In the data rows, the value 128 means zero.
Here are some numbered points:
[166 172 136 105 121 103  71 128 100 126 131 138 148 102 110 168 185 151
  80 127 138 148 121] 0
[ 62  97 136  54 181 161 118 141 179 144 140  44 187 140  64 191 118  93
 132  53  89 170  72] 1
[197  63  47 142 148 108  94 145 148 107 101 136 124  92 187 115 124 119
 199 153 189  64 183] 2
[146 200  72 150 119 170 124  43 200  75 124  99 183 181 128 213 162 149
 109  49  62 132  97] 3
[157 173 137 115 127 101  80 128 106 135 125 106 158 111 123 160 172 148
  86 122 136 139 119] 4
[131  90 200  51 107  93  72 153  97 146  93  87 136  97 131  38  32 125
  96 134 116 136 154] 5
[142  58 160 175  96 168 151 177 134 149 144 123 153  84  95  59 104 166
 117 205 122 114  74] 6
[134  70 140 165  92 155 150 176 143 157 137 131 139  88 123  60 120 153
 118 211 135 110  97] 7
[126 175  74 156 108  74 101  71 145  92 149 196  47 162 219 103 104 137
 158 167 121  77 193] 8
[151 152 174 188  64 176 147 120 141 112 114 169 152  78 152  64 157 188
  97 226 161  89 192] 9
[143 140  10 136 150 123 119  45  75  30 179 147  40 173 143 255 183  25
  52  80  72 140  40] 10
[129  91 138 142 146 112 155 186 115 134  89 150 117 133 104 178 163 108
 153 110 149 148 139] 11
Which three points above are nearest to each new point? Their numbers follow each, nearest first.
[168 143  40 143 167 105 152  84 123 113 161 119  25 157 195 103  55  98
 149  79 109 109 108] 8 2 11
[166 156  45 134 178 104 145  66 133 102 160 106  32 180 199 112  48 101
 156  74 110 107 127] 8 2 4
[129 146 111  56 110 114  94 107 168 143  95 136 166 114 172  48  67 140
 145  90 133 114 205] 5 4 2
[163  67 132 148 129 151 178 144 110 127 148 165  94 128 126 115 128 144
  76  34  87 152  80] 11 4 0
[131  96 123 130 157 101 135 180 119 121 107 143 122 133  96 183 159 109
 151 122 139 134 121] 11 4 0
[148  56 125 143 207 104 187 185  67 192 114  70 165 124 125 106 132  96
 151 112 162 162  74] 11 7 6
[152 154 182 188  54 185 158 116 159 117 121 172 164  81 151  49 152 207
  91 221 154  84 205] 9 7 6
[140  51 112 136 213  88 199 180  72 179 121  68 174 132 127 117 130  84
 149 117 159 153  70] 11 7 4
[143 156 173 194  50 167 156 119 144 120 119 159 156  92 158  55 151 190
  96 214 152  94 187] 9 7 6
[ 66  92 126  55 172 152 108 132 174 135 144  45 175 156  65 191 101  97
 142  52  73 169  71] 1 11 4
[ 98 192 133 177 138 135 188 109 118 111 149 105  67 196 113 164  77  58
 140 145 110 152  79] 11 4 0
[ 94 108 145 140 136 104 107 165 136 115  60  73 124 148 133 166 121 105
 201  66  98 146  84] 11 1 4
